500 stands for zero in the data rows.
Here are some points, each followed by its number:
tensor([343, 460, 342, 559, 609, 685, 414, 609, 506, 594, 736, 488, 372]) 0
tensor([505, 625, 360, 474, 583, 671, 495, 672, 389, 574, 536, 406, 398]) 1
tensor([574, 191, 459, 455, 404, 635, 528, 478, 854, 312, 375, 468, 308]) 2
tensor([584, 668, 439, 410, 374, 640, 500, 696, 377, 666, 581, 291, 431]) 3
tensor([473, 538, 292, 467, 330, 692, 412, 726, 618, 371, 444, 312, 237]) 4
tensor([358, 394, 416, 409, 203, 531, 424, 522, 652, 420, 352, 445, 161]) 5
tensor([421, 631, 608, 504, 425, 279, 449, 385, 217, 473, 477, 547, 550]) 6
tensor([551, 590, 446, 429, 371, 404, 563, 442, 530, 495, 352, 556, 751]) 7
tensor([418, 597, 524, 654, 385, 425, 484, 378, 398, 570, 608, 652, 596]) 8
tensor([708, 543, 534, 288, 570, 520, 627, 639, 704, 632, 506, 449, 803]) 9
tensor([544, 256, 506, 688, 507, 529, 579, 409, 716, 462, 595, 491, 754]) 10
tensor([454, 546, 554, 510, 510, 262, 502, 422, 423, 385, 439, 555, 682]) 11
tensor([353, 422, 551, 510, 586, 427, 462, 450, 396, 490, 683, 622, 424]) 12
tensor([593, 483, 453, 367, 428, 607, 456, 565, 439, 544, 358, 258, 241]) 13
tensor([466, 772, 415, 467, 209, 446, 620, 711, 639, 540, 369, 342, 441]) 14
tensor([649, 362, 891, 196, 411, 307, 453, 318, 460, 312, 501, 556, 474]) 15
tensor([259, 593, 506, 465, 359, 299, 482, 539, 337, 461, 545, 499, 256]) 16
tensor([492, 547, 378, 512, 578, 609, 539, 608, 619, 527, 414, 431, 548]) 17
tensor([607, 425, 514, 403, 560, 440, 588, 435, 635, 505, 323, 610, 649]) 18
tensor([706, 530, 318, 464, 650, 552, 668, 574, 581, 448, 395, 633, 853]) 19
tensor([561, 792, 517, 522, 648, 418, 523, 592, 253, 470, 430, 498, 521]) 20
tensor([384, 412, 467, 474, 195, 484, 399, 506, 610, 388, 366, 412, 186]) 21
tensor([494, 555, 615, 438, 575, 413, 448, 509, 424, 443, 515, 534, 471]) 22
tensor([595, 457, 537, 535, 506, 498, 592, 557, 564, 336, 244, 305, 354]) 23
tensor([513, 627, 587, 408, 652, 494, 485, 516, 455, 708, 634, 621, 734]) 24
tensor([450, 424, 487, 530, 448, 276, 578, 336, 549, 460, 218, 565, 671]) 25
tensor([640, 385, 385, 513, 384, 607, 525, 469, 531, 398, 535, 624, 623]) 26
tensor([730, 596, 416, 415, 737, 693, 522, 655, 509, 556, 328, 495, 618]) 27
tensor([513, 371, 736, 525, 667, 296, 692, 487, 582, 453, 402, 599, 609]) 28
tensor([536, 545, 594, 609, 543, 465, 592, 556, 454, 446, 436, 313, 395]) 29
tensor([673, 417, 185, 570, 642, 697, 502, 509, 497, 336, 424, 573, 569]) 30
tensor([360, 537, 414, 542, 489, 562, 420, 562, 596, 524, 440, 529, 345]) 31
tensor([593, 413, 536, 586, 707, 679, 507, 522, 439, 495, 496, 455, 324]) 32
tensor([623, 452, 617, 533, 598, 402, 535, 351, 304, 431, 391, 510, 511]) 33
tensor([747, 647, 584, 541, 639, 284, 686, 437, 388, 394, 412, 664, 968]) 34
tensor([715, 374, 453, 583, 565, 719, 530, 477, 442, 373, 323, 408, 308]) 35
tensor([540, 463, 510, 544, 627, 635, 485, 594, 433, 564, 534, 352, 356]) 36
tensor([408, 503, 334, 546, 255, 625, 420, 511, 576, 587, 647, 442, 511]) 37
tensor([424, 362, 505, 627, 318, 435, 547, 436, 687, 352, 492, 437, 437]) 38
tensor([534, 465, 381, 520, 504, 618, 428, 498, 680, 346, 356, 533, 402]) 39
tensor([556, 634, 912, 326, 706,  48, 655, 488, 259, 678, 655, 490, 865]) 40
tensor([291, 430, 356, 547, 508, 528, 528, 588, 746, 549, 447, 518, 486]) 41
tensor([617, 558, 467, 658, 624, 558, 565, 603, 525, 434, 528, 396, 539]) 42
tensor([424, 534, 309, 581, 553, 604, 522, 657, 654, 445, 426, 432, 325]) 43
tensor([467, 631, 384, 686, 463, 667, 490, 610, 476, 532, 599, 557, 476]) 44
tensor([532, 558, 623, 405, 335, 430, 574, 531, 617, 484, 426, 542, 462]) 45
tensor([760, 585, 401, 579, 422, 829, 376, 562, 364, 444, 331, 307, 260]) 46
tensor([418, 456, 508, 457, 314, 337, 582, 398, 682, 608, 431, 447, 790]) 47
tensor([577, 540, 407, 429, 427, 552, 421, 549, 510, 423, 413, 278, 470]) 48
tensor([643, 577, 626, 428, 482, 380, 537, 461, 335, 439, 533, 613, 642]) 49
tensor([216, 261, 494, 624, 445, 410, 502, 412, 731, 542, 474, 537, 333]) 50
tensor([396, 321, 542, 566, 595, 424, 563, 346, 559, 587, 573, 607, 561]) 51
tensor([455, 632, 398, 451, 649, 467, 530, 547, 318, 629, 549, 708, 631]) 52
tensor([367, 505, 249, 479, 457, 515, 509, 447, 542, 687, 542, 650, 681]) 53
tensor([511, 449, 644, 445, 287, 332, 539, 388, 516, 540, 360, 334, 526]) 54
tensor([625, 455, 482, 517, 706, 503, 571, 468, 524, 421, 514, 578, 686]) 55
tensor([630, 540, 508, 640, 901, 577, 563, 522, 362, 477, 564, 505, 604]) 56
tensor([541, 461, 514, 596, 635, 596, 473, 422, 375, 365, 347, 564, 270]) 57
tensor([586, 554, 508, 671, 652, 563, 435, 388, 457, 405, 402, 612, 647]) 58
tensor([714, 532, 717, 369, 554, 466, 456, 418, 331, 360, 369, 424, 482]) 59
tensor([472, 544, 331, 582, 419, 604, 554, 639, 730, 340, 224, 522, 337]) 60
tensor([566, 578, 409, 439, 361, 391, 575, 428, 568, 483, 317, 541, 724]) 61
tensor([466, 571, 583, 649, 635, 575, 494, 563, 512, 569, 516, 574, 461]) 62
tensor([445, 491, 507, 446, 607, 629, 412, 518, 439, 633, 686, 423, 502]) 63
tensor([669, 625, 483, 529, 642, 579, 581, 605, 522, 672, 435, 425, 721]) 64
tensor([546, 378, 804, 271, 547, 228, 636, 400, 341, 577, 654, 531, 572]) 65
tensor([542, 602, 590, 607, 787, 473, 577, 512, 455, 518, 485, 540, 671]) 66
tensor([372, 627, 443, 397, 715, 573, 470, 683, 493, 630, 643, 523, 359]) 67
tensor([378, 747, 637, 301, 315, 270, 437, 561, 346, 599, 597, 501, 487]) 68
tensor([422, 491, 366, 499, 272, 627, 399, 522, 550, 629, 646, 485, 533]) 69
tensor([606, 557, 584, 449, 601, 565, 457, 517, 465, 563, 622, 491, 652]) 70
tensor([498, 412, 580, 440, 535, 470, 552, 516, 442, 524, 375, 317, 326]) 71
tensor([684, 449, 488, 465, 534, 569, 602, 535, 644, 565, 424, 443, 673]) 72
tensor([360, 488, 350, 552, 659, 712, 424, 577, 518, 615, 713, 492, 343]) 73
tensor([616, 524, 835, 375, 262, 237, 522, 311, 232, 513, 357, 473, 407]) 74
tensor([359, 750, 392, 390, 499, 388, 543, 647, 418, 596, 538, 648, 602]) 75
tensor([469, 616, 270, 547, 561, 554, 490, 613, 605, 432, 473, 613, 567]) 76
tensor([511, 409, 638, 566, 411, 581, 362, 413, 369, 397, 374, 261,  83]) 77
tensor([360, 439, 340, 583, 410, 692, 405, 594, 570, 487, 575, 470, 262]) 78
tensor([482, 534, 426, 514, 430, 510, 635, 648, 685, 520, 349, 335, 455]) 79
tensor([435, 613, 429, 591, 150, 474, 504, 581, 605, 360, 453, 518, 376]) 80
tensor([582, 395, 524, 464, 556, 466, 575, 444, 660, 493, 349, 565, 622]) 81
tensor([637, 366, 848, 191, 405, 303, 459, 345, 504, 345, 504, 609, 424]) 82
tensor([539, 332, 349, 742, 364, 531, 607, 429, 754, 243, 291, 622, 523]) 83
tensor([524, 391, 674, 563, 680, 322, 674, 434, 604, 452, 453, 579, 611]) 84
tensor([330, 670, 713, 513, 498, 256, 498, 488, 350, 675, 470, 415, 431]) 85
tensor([481, 629, 716, 466, 722, 523, 443, 555, 406, 494, 661, 591, 483]) 86
tensor([478, 437, 480, 646, 558, 519, 565, 518, 683, 489, 399, 611, 479]) 87
tensor([599, 525, 503, 393, 430, 708, 428, 515, 762, 661, 437, 363, 509]) 88
tensor([563, 599, 602, 575, 825, 463, 567, 519, 497, 498, 461, 541, 649]) 89
tensor([271, 235, 312, 565, 283, 706, 449, 552, 889, 529, 587, 380, 163]) 90
tensor([608, 504, 409, 543, 334, 500, 486, 481, 659, 320, 478, 645, 708]) 91
tensor([544, 585, 487, 375, 600, 495, 497, 552, 370, 593, 457, 342, 448]) 92
tensor([443, 664, 524, 582, 516, 576, 373, 582, 179, 493, 564, 367, 167]) 93
tensor([295, 485, 395, 367, 175, 422, 488, 490, 703, 526, 589, 415, 427]) 94
tensor([673, 483, 853, 406, 412, 193, 558, 276, 277, 397, 532, 495, 760]) 95
tensor([640, 570, 577, 431, 443, 419, 431, 469, 266, 358, 399, 360, 376]) 96
tensor([592, 504, 598, 400, 388, 417, 428, 490, 464, 336, 442, 472, 411]) 97
tensor([468, 675, 392, 431, 660, 463, 536, 547, 317, 589, 523, 728, 609]) 98
tensor([511, 538, 403, 486, 659, 587, 462, 596, 496, 443, 516, 556, 486]) 99
tensor([348, 475, 580, 443, 396, 446, 437, 428, 577, 595, 443, 513, 424]) 100
tensor([374, 435, 442, 434, 431, 482, 564, 586, 691, 651, 527, 490, 545]) 101
tensor([469, 500, 537, 478, 550, 654, 392, 535, 381, 631, 586, 331, 343]) 102
tensor([415, 472, 545, 464, 533, 544, 453, 501, 615, 706, 690, 515, 523]) 103
tensor([475, 536, 503, 530, 520, 568, 469, 511, 634, 524, 384, 480, 486]) 104
tensor([403, 437, 461, 436, 221, 509, 465, 511, 642, 434, 328, 466, 191]) 105
tensor([621, 482, 566, 431, 421, 532, 550, 616, 601, 350, 483, 523, 416]) 106
tensor([450, 507, 511, 407, 270, 516, 413, 464, 579, 498, 459, 373, 448]) 107
tensor([270, 453, 332, 567, 482, 556, 521, 567, 729, 547, 472, 529, 491]) 108
tensor([428, 657, 443, 564, 662, 485, 457, 580, 358, 417, 588, 463, 359]) 109
tensor([553, 439, 571, 515, 842, 415, 580, 414, 445, 480, 582, 701, 721]) 110
tensor([530, 550, 755, 430, 203,  87, 512, 243, 242, 329, 447, 583, 525]) 111
tensor([548, 537, 506, 432, 534, 539, 448, 523, 378, 491, 507, 475, 318]) 112
tensor([510, 477, 529, 599, 663, 574, 498, 439, 340, 403, 304, 572, 270]) 113
tensor([503, 611, 821, 390, 534, 217, 572, 357, 276, 691, 469, 496, 721]) 114
tensor([465, 449, 607, 432, 264, 359, 538, 448, 704, 446, 476, 557, 543]) 115
tensor([341, 532, 477, 444, 401, 410, 468, 495, 597, 517, 430, 506, 423]) 116
tensor([305, 299, 576, 507, 476, 419, 524, 451, 623, 599, 635, 446, 438]) 117
tensor([608, 608, 508, 595, 770, 629, 438, 520, 340, 370, 375, 411, 446]) 118
tensor([459, 316, 490, 472, 410, 564, 500, 487, 605, 535, 459, 341, 373]) 119
tensor([460, 373, 538, 479, 618, 450, 521, 488, 372, 449, 494, 537, 406]) 120
tensor([404, 441, 360, 410, 529, 490, 571, 593, 714, 604, 538, 514, 668]) 121
tensor([483, 299, 513, 485, 722, 622, 480, 519, 461, 512, 745, 443, 487]) 122
tensor([108, 519, 286, 793, 601, 800, 361, 570, 598, 758, 624, 445, 188]) 123
tensor([580, 430, 622, 487, 623, 532, 540, 459, 571, 635, 829, 634, 795]) 124
tensor([463, 744, 652, 330, 733, 423, 460, 573, 380, 556, 327, 465, 376]) 125
tensor([400, 468, 568, 463, 450, 467, 505, 492, 550, 500, 734, 602, 470]) 126
tensor([520, 433, 283, 372, 335, 650, 428, 629, 739, 379, 366, 535, 465]) 127
tensor([490, 411, 422, 379, 529, 516, 436, 444, 545, 458, 372, 534, 590]) 128
tensor([472, 442, 513, 327, 424, 474, 542, 479, 678, 631, 554, 505, 615]) 129
tensor([360, 440, 506, 589, 429, 438, 488, 436, 593, 504, 583, 563, 525]) 130
tensor([454, 565, 485, 321, 414, 344, 492, 487, 486, 609, 372, 450, 536]) 131
tensor([445, 373, 173, 635, 215, 850, 294, 624, 718, 171, 611, 385,  20]) 132
tensor([625, 472, 285, 520, 488, 793, 352, 500, 617, 384, 484, 422, 494]) 133
tensor([631, 520, 587, 477, 493, 454, 515, 482, 419, 380, 357, 471, 466]) 134
tensor([281, 544, 459, 358, 264, 310, 556, 554, 631, 625, 587, 588, 539]) 135
tensor([675, 631, 306, 543, 482, 548, 531, 554, 406, 197, 254, 625, 603]) 136
tensor([365, 385, 630, 447, 233, 303, 473, 348, 515, 482, 366, 505, 339]) 137
tensor([392, 668, 504, 461, 428, 426, 565, 603, 421, 621, 493, 497, 432]) 138
tensor([579, 511, 348, 447, 431, 578, 479, 525, 521, 445, 440, 484, 487]) 139
tensor([530, 443, 803, 292, 531, 232, 631, 401, 316, 605, 643, 489, 590]) 140
tensor([501, 699, 767, 348, 613, 367, 545, 662, 314, 730, 680, 370, 447]) 141
tensor([538, 510, 278, 555, 701, 809, 424, 602, 556, 525, 698, 547, 562]) 142
tensor([568, 448, 491, 455, 651, 621, 482, 548, 446, 494, 636, 676, 503]) 143
tensor([560, 513, 471, 483, 460, 593, 415, 521, 402, 340, 606, 550, 390]) 144
tensor([587, 515, 527, 512, 467, 551, 439, 511, 446, 320, 652, 580, 446]) 145
tensor([366, 408, 509, 396, 520, 477, 496, 561, 603, 498, 456, 466, 289]) 146
tensor([352, 510, 386, 538, 517, 581, 439, 479, 578, 523, 406, 516, 330]) 147
tensor([381, 436, 502, 573, 368, 378, 460, 326, 440, 425, 495, 634, 494]) 148
tensor([323, 320, 540, 489, 441, 438, 409, 352, 538, 419, 753, 704, 491]) 149
tensor([616, 420, 533, 500, 518, 622, 485, 533, 581, 323, 455, 435, 315]) 150
tensor([547, 528, 792, 666, 630, 249, 669, 353, 314, 486, 553, 557, 681]) 151
tensor([395, 468, 526, 603, 369, 368, 458, 347, 389, 419, 543, 638, 526]) 152
tensor([527, 507, 355, 564, 291, 562, 487, 457, 657, 471, 455, 637, 710]) 153
tensor([627, 528, 506, 448, 510, 531, 576, 540, 466, 479, 254, 376, 445]) 154
tensor([629, 483, 550, 425, 543, 464, 493, 418, 304, 451, 470, 497, 538]) 155
tensor([509, 603, 580, 623, 724, 621, 479, 554, 398, 732, 512, 503, 390]) 156
tensor([569, 300, 550, 500, 409, 480, 640, 431, 592, 480, 615, 683, 539]) 157
tensor([514, 415, 459, 609, 659, 680, 413, 551, 620, 436, 569, 503, 410]) 158
tensor([364, 751, 643, 273, 331, 257, 431, 558, 350, 585, 564, 511, 489]) 159
tensor([613, 409, 570, 565, 525, 392, 574, 409, 571, 357, 310, 633, 625]) 160
tensor([568, 475, 342, 466, 460, 630, 455, 560, 627, 401, 313, 562, 381]) 161
tensor([670, 217, 496, 437, 494, 518, 508, 293, 525, 291, 621, 669, 737]) 162
tensor([420, 519, 226, 632, 696, 803, 473, 649, 564, 546, 627, 584, 553]) 163
tensor([712, 627, 447, 417, 795, 702, 524, 660, 503, 575, 354, 447, 634]) 164
tensor([470, 436, 372, 574, 577, 498, 470, 494, 544, 399, 398, 551, 456]) 165
tensor([413, 465, 418, 546, 450, 627, 419, 509, 552, 624, 639, 465, 510]) 166
tensor([553, 522, 273, 586, 690, 786, 385, 592, 549, 486, 716, 532, 589]) 167
tensor([708, 433, 421, 467, 493, 683, 382, 370, 425, 425, 504, 584, 628]) 168
tensor([288, 503, 451, 574, 386, 507, 487, 553, 422, 617, 662, 415, 269]) 169
tensor([341, 296, 533, 476, 423, 432, 406, 321, 512, 423, 681, 687, 465]) 170
tensor([288, 474, 464, 628, 347, 578, 398, 539, 652, 491, 485, 367,  66]) 171
tensor([595, 501, 362, 471, 402, 561, 516, 499, 483, 471, 497, 485, 503]) 172
tensor([318, 601, 300, 455, 373, 695, 397, 594, 448, 671, 577, 473, 289]) 173
tensor([439, 327, 490, 669, 493, 638, 445, 388, 549, 527, 606, 362, 288]) 174
tensor([629, 492, 490, 471, 543, 604, 463, 545, 443, 416, 534, 406, 487]) 175
tensor([908, 491, 581, 457, 655, 482, 670, 482, 434, 417, 315, 454, 883]) 176
tensor([441, 316, 490, 498, 476, 542, 507, 452, 672, 528, 464, 435, 504]) 177
tensor([393, 540, 448, 488, 529, 490, 397, 459, 358, 715, 485, 515, 441]) 178
tensor([501, 744, 696, 488, 556, 358, 455, 469, 306, 464, 364, 375, 503]) 179
tensor([481, 615, 489, 621, 509, 524, 374, 424, 378, 362, 543, 634, 530]) 180
tensor([552, 320, 555, 452, 349, 456, 642, 427, 581, 461, 536, 668, 544]) 181
tensor([476, 496, 538, 459, 595, 651, 397, 509, 442, 634, 552, 352, 304]) 182
tensor([479, 341, 552, 395, 485, 492, 508, 506, 484, 537, 591, 408, 284]) 183
tensor([629, 416, 499, 523, 539, 494, 595, 570, 583, 367, 257, 292, 354]) 184
tensor([461, 537, 289, 446, 299, 541, 473, 615, 750, 555, 637, 503, 716]) 185
tensor([714, 572, 684, 548, 599, 353, 501, 330, 144, 332, 389, 599, 614]) 186
tensor([573, 596, 429, 485, 548, 472, 555, 524, 433, 429, 447, 494, 611]) 187
tensor([501, 613, 342, 585, 611, 802, 321, 630, 396, 553, 551, 291, 305]) 188
tensor([476, 555, 573, 530, 555, 434, 513, 477, 577, 536, 543, 655, 725]) 189
tensor([361, 630, 713, 521, 531, 296, 541, 485, 341, 639, 513, 420, 482]) 190
tensor([533, 595, 662, 481, 595, 458, 534, 524, 353, 666, 633, 454, 524]) 191
tensor([608, 321, 830, 471, 508, 327, 468, 231, 420, 549, 562, 600, 600]) 192
Which two points above are nearest to each new point? Their numbers follow each, nearest first.
tensor([458, 599, 428, 591, 202, 522, 455, 586, 556, 307, 492, 576, 351]) ~ 80 21
tensor([488, 428, 396, 399, 563, 477, 479, 470, 538, 464, 392, 553, 599]) ~ 128 165
tensor([450, 540, 474, 466, 613, 572, 498, 599, 506, 529, 560, 498, 483]) ~ 99 62
tensor([460, 461, 380, 560, 458, 619, 463, 515, 563, 614, 666, 516, 514]) ~ 166 69
tensor([563, 650, 890, 345, 673, 102, 679, 465, 271, 666, 662, 454, 793]) ~ 40 114
tensor([639, 442, 477, 410, 546, 584, 627, 537, 631, 572, 460, 412, 635]) ~ 72 81
tensor([481, 374, 195, 624, 201, 837, 312, 658, 710, 142, 578, 388,   0]) ~ 132 4
tensor([656, 406, 508, 590, 626, 400, 701, 506, 584, 354, 331, 597, 728]) ~ 160 81
tensor([444, 525, 474, 480, 366, 413, 498, 532, 608, 471, 272, 437, 458]) ~ 116 104
tensor([470, 367, 579, 329, 382, 420, 527, 411, 644, 650, 495, 379, 548]) ~ 129 177
tensor([324, 506, 484, 443, 408, 403, 514, 516, 645, 541, 436, 504, 489]) ~ 116 100
tensor([521, 376, 432, 465, 466, 531, 584, 550, 677, 484, 426, 432, 562]) ~ 177 72
tensor([452, 570, 269, 536, 541, 606, 516, 640, 564, 454, 478, 527, 593]) ~ 76 17
tensor([535, 634, 366, 496, 617, 647, 534, 672, 431, 568, 557, 386, 450]) ~ 1 36
tensor([426, 456, 443, 653, 567, 523, 547, 485, 713, 462, 422, 605, 556]) ~ 87 165
tensor([649, 630, 306, 578, 516, 537, 552, 525, 421, 257, 302, 601, 618]) ~ 136 187
tensor([214, 671, 540, 515, 464, 381, 357, 496, 293, 598, 589, 517, 328]) ~ 16 178
tensor([657, 619, 342, 548, 480, 518, 524, 538, 417, 243, 298, 568, 571]) ~ 136 187
tensor([395, 452, 336, 538, 354, 669, 359, 543, 565, 449, 588, 498, 246]) ~ 78 31
tensor([434, 464, 474, 653, 538, 496, 566, 498, 694, 484, 422, 603, 560]) ~ 87 104
tensor([447, 643, 585, 407, 457, 310, 539, 458, 430, 658, 389, 509, 598]) ~ 131 190
tensor([717, 605, 592, 557, 584, 350, 541, 370, 127, 302, 393, 605, 631]) ~ 186 33
tensor([588, 505, 397, 406, 404, 599, 460, 524, 565, 424, 358, 296, 487]) ~ 48 139
tensor([477, 332, 507, 542, 572, 559, 526, 521, 703, 446, 454, 468, 425]) ~ 177 87
tensor([466, 539, 367, 396, 251, 555, 499, 588, 728, 587, 605, 511, 731]) ~ 185 129
tensor([386, 616, 311, 492, 525, 546, 521, 573, 536, 611, 630, 561, 699]) ~ 53 121
tensor([391, 758, 418, 439, 458, 398, 508, 621, 427, 575, 558, 646, 634]) ~ 75 98
tensor([526, 477, 316, 398, 377, 625, 431, 579, 729, 414, 391, 541, 442]) ~ 127 161
tensor([523, 444, 455, 444, 459, 574, 475, 529, 572, 574, 629, 395, 590]) ~ 166 103
tensor([393, 468, 482, 433, 486, 547, 474, 580, 576, 483, 517, 479, 313]) ~ 146 31
tensor([433, 541, 488, 346, 419, 437, 510, 470, 481, 558, 341, 456, 522]) ~ 131 116
tensor([536, 461, 502, 504, 479, 656, 468, 618, 532, 473, 336, 142,  75]) ~ 13 77
tensor([507, 616, 692, 505, 612, 474, 545, 508, 361, 677, 666, 454, 536]) ~ 191 70
tensor([703, 401, 457, 452, 492, 642, 439, 370, 384, 367, 565, 611, 640]) ~ 168 26
tensor([356, 578, 410, 696, 306, 429, 529, 528, 559, 555, 526, 559, 479]) ~ 130 116
tensor([631, 474, 359, 561, 502, 614, 603, 543, 552, 589, 549, 435, 678]) ~ 72 17
tensor([423, 478, 486, 545, 515, 321, 646, 388, 558, 545, 319, 590, 774]) ~ 25 7
tensor([694, 498, 590, 398, 497, 399, 589, 497, 461, 272, 344, 451, 601]) ~ 134 59
tensor([492, 514, 363, 591, 459, 636, 483, 597, 773, 375, 231, 505, 308]) ~ 60 39
tensor([590, 572, 827, 381, 273, 228, 534, 283, 203, 516, 372, 454, 437]) ~ 74 111
tensor([406, 566, 643, 389, 308, 265, 472, 379, 365, 461, 514, 569, 583]) ~ 6 11
tensor([251, 579, 549, 481, 349, 263, 440, 517, 360, 453, 592, 492, 272]) ~ 16 169
tensor([687, 539, 284, 491, 622, 574, 656, 563, 546, 472, 378, 636, 882]) ~ 19 55
tensor([523, 475, 657, 503, 350, 297, 507, 377, 479, 584, 394, 354, 552]) ~ 54 131
tensor([551, 523, 789, 682, 628, 269, 658, 379, 298, 508, 547, 540, 667]) ~ 151 33
tensor([764, 426, 541, 480, 597, 659, 546, 602, 534, 403, 643, 392, 510]) ~ 175 42
tensor([531, 319, 533, 455, 782, 600, 502, 510, 541, 504, 750, 451, 472]) ~ 122 63
tensor([482, 660, 364, 648, 457, 664, 493, 617, 500, 518, 595, 512, 510]) ~ 44 76
tensor([542, 682, 402, 568, 497, 446, 503, 518, 374, 413, 479, 477, 670]) ~ 187 20
tensor([537, 776, 556, 514, 642, 395, 457, 618, 219, 467, 440, 446, 518]) ~ 20 179
tensor([744, 573, 398, 572, 397, 852, 328, 551, 359, 450, 355, 312, 292]) ~ 46 35
tensor([485, 398, 764, 407, 344, 308, 433, 240, 281, 467, 756, 592, 565]) ~ 192 65
tensor([530, 953, 514, 504, 743, 423, 459, 714, 182, 443, 576, 490, 585]) ~ 20 109
tensor([621, 542, 572, 435, 632, 562, 465, 536, 486, 534, 610, 501, 587]) ~ 70 175
tensor([382, 555, 311, 567, 282, 430, 579, 554, 831, 468, 366, 618, 734]) ~ 153 185
tensor([504, 524, 471, 401, 512, 629, 469, 613, 613, 499, 341, 324, 267]) ~ 13 146
tensor([462, 545, 595, 659, 606, 357, 346, 344, 277, 223, 558, 650, 490]) ~ 180 152
tensor([469, 433, 484, 556, 445, 328, 571, 355, 584, 436, 193, 545, 612]) ~ 25 160
tensor([609, 511, 496, 372, 431, 712, 425, 555, 690, 628, 385, 368, 501]) ~ 88 104
tensor([508, 559, 549, 616, 649, 550, 505, 569, 522, 589, 507, 563, 485]) ~ 62 156
tensor([575, 521, 476, 408, 401, 758, 431, 503, 708, 677, 418, 433, 499]) ~ 88 104
tensor([219, 233, 464, 522, 373, 392, 567, 400, 689, 595, 420, 577, 332]) ~ 50 117
tensor([506, 480, 650, 453, 345, 336, 521, 377, 504, 591, 375, 320, 571]) ~ 54 131
tensor([617, 506, 371, 515, 341, 522, 484, 431, 664, 289, 495, 681, 696]) ~ 91 153
tensor([333, 559, 468, 619, 508, 572, 427, 607, 431, 638, 703, 381, 236]) ~ 169 0
tensor([501, 277, 617, 526, 573, 448, 479, 256, 443, 551, 417, 580, 576]) ~ 51 192
tensor([633, 688, 408, 680, 576, 636, 451, 612, 289, 239, 432, 402, 345]) ~ 118 109
tensor([408, 605, 563, 380, 457, 321, 543, 427, 391, 664, 411, 551, 567]) ~ 131 138
tensor([604, 244, 243, 649, 366, 888, 413, 491, 860, 396, 578, 428, 422]) ~ 133 2
tensor([552, 353, 439, 360, 614, 589, 381, 390, 459, 397, 666, 632, 498]) ~ 143 145
tensor([467, 420, 406, 542, 559, 497, 482, 475, 572, 381, 409, 578, 493]) ~ 165 128
tensor([592, 399, 549, 583, 497, 379, 575, 402, 558, 363, 336, 629, 642]) ~ 160 81
tensor([272, 556, 481, 373, 203, 325, 595, 525, 651, 641, 520, 577, 513]) ~ 135 94
tensor([678, 653, 448, 409, 542, 488, 510, 643, 367, 362, 504, 538, 512]) ~ 187 175
tensor([498, 543, 366, 522, 582, 610, 563, 635, 729, 562, 395, 427, 495]) ~ 17 79
tensor([458, 534, 538, 495, 614, 409, 549, 501, 561, 566, 551, 606, 747]) ~ 189 24
tensor([510, 452, 617, 476, 346, 360, 525, 420, 464, 587, 384, 331, 555]) ~ 54 131
tensor([628, 516, 803, 377, 256, 235, 537, 347, 221, 513, 332, 447, 466]) ~ 74 111
tensor([362, 526, 410, 484, 303, 360, 511, 441, 570, 461, 365, 456, 582]) ~ 116 61
tensor([526, 504, 568, 466, 494, 301, 625, 359, 497, 470, 132, 662, 697]) ~ 25 160
tensor([487, 631, 709, 482, 705, 464, 437, 573, 400, 476, 665, 522, 440]) ~ 86 22
tensor([562, 499, 715, 452, 764, 336, 617, 445, 268, 440, 451, 443, 454]) ~ 33 155
tensor([515, 444, 392, 366, 558, 489, 466, 419, 497, 495, 412, 553, 595]) ~ 128 139
tensor([374, 487, 539, 438, 542, 545, 477, 566, 604, 701, 719, 517, 532]) ~ 103 63
tensor([371, 468, 577, 435, 571, 525, 475, 497, 575, 681, 713, 542, 538]) ~ 103 126
tensor([596, 392, 202, 548, 639, 696, 474, 497, 528, 341, 448, 538, 584]) ~ 30 133
tensor([659, 401, 381, 531, 418, 589, 511, 471, 608, 367, 570, 658, 585]) ~ 26 91
tensor([473, 599, 373, 654, 492, 638, 471, 601, 461, 570, 633, 462, 445]) ~ 44 166
tensor([577, 385, 502, 549, 564, 412, 590, 391, 519, 366, 337, 623, 629]) ~ 160 81
tensor([413, 646, 479, 573, 693, 485, 475, 640, 378, 454, 576, 498, 354]) ~ 109 99
tensor([615, 413, 530, 521, 534, 527, 611, 484, 545, 469, 624, 510, 782]) ~ 55 72
tensor([416, 546, 272, 570, 579, 650, 485, 682, 626, 467, 396, 425, 330]) ~ 43 31
tensor([649, 519, 586, 467, 475, 425, 503, 488, 435, 367, 364, 445, 477]) ~ 134 97
tensor([446, 333, 552, 637, 335, 422, 537, 404, 669, 384, 543, 446, 382]) ~ 38 130
tensor([611, 490, 393, 473, 678, 687, 511, 522, 505, 589, 638, 656, 677]) ~ 143 142
tensor([407, 433, 576, 605, 658, 460, 570, 436, 467, 606, 681, 510, 628]) ~ 51 12
tensor([801, 288,  55, 631, 446, 773, 610, 525, 799, 335, 314, 479, 790]) ~ 30 83
tensor([539, 959, 545, 462, 715, 403, 444, 671, 177, 458, 537, 498, 565]) ~ 20 179
tensor([606, 400, 484, 610, 742, 708, 480, 477, 403, 440, 510, 447, 304]) ~ 32 36
tensor([513, 657, 885, 350, 659, 105, 677, 490, 258, 640, 691, 431, 800]) ~ 40 114
tensor([492, 670, 665, 500, 575, 304, 450, 483, 274, 473, 370, 390, 498]) ~ 179 6
tensor([387, 335, 206, 508, 340, 806, 413, 564, 892, 419, 379, 359, 273]) ~ 90 127
tensor([551, 544, 450, 480, 613, 621, 498, 590, 438, 409, 570, 585, 485]) ~ 99 143
tensor([528, 616, 499, 612, 444, 526, 367, 425, 402, 341, 549, 620, 524]) ~ 180 145
tensor([529, 484, 624, 444, 327, 387, 555, 506, 414, 485, 673, 456, 511]) ~ 126 22
tensor([425, 511, 464, 380, 599, 449, 622, 503, 507, 710, 611, 638, 736]) ~ 24 189
tensor([412, 650, 547, 562, 515, 571, 367, 556, 212, 534, 608, 346, 161]) ~ 93 102
tensor([546, 362, 429, 345, 611, 580, 398, 427, 487, 416, 654, 640, 500]) ~ 143 145
tensor([521, 553, 442, 599, 859, 610, 516, 592, 381, 598, 610, 493, 654]) ~ 56 66
tensor([539, 986, 541, 512, 739, 372, 460, 682, 226, 436, 510, 492, 580]) ~ 20 179
tensor([539, 465, 418, 487, 439, 586, 527, 510, 565, 487, 622, 415, 522]) ~ 172 166
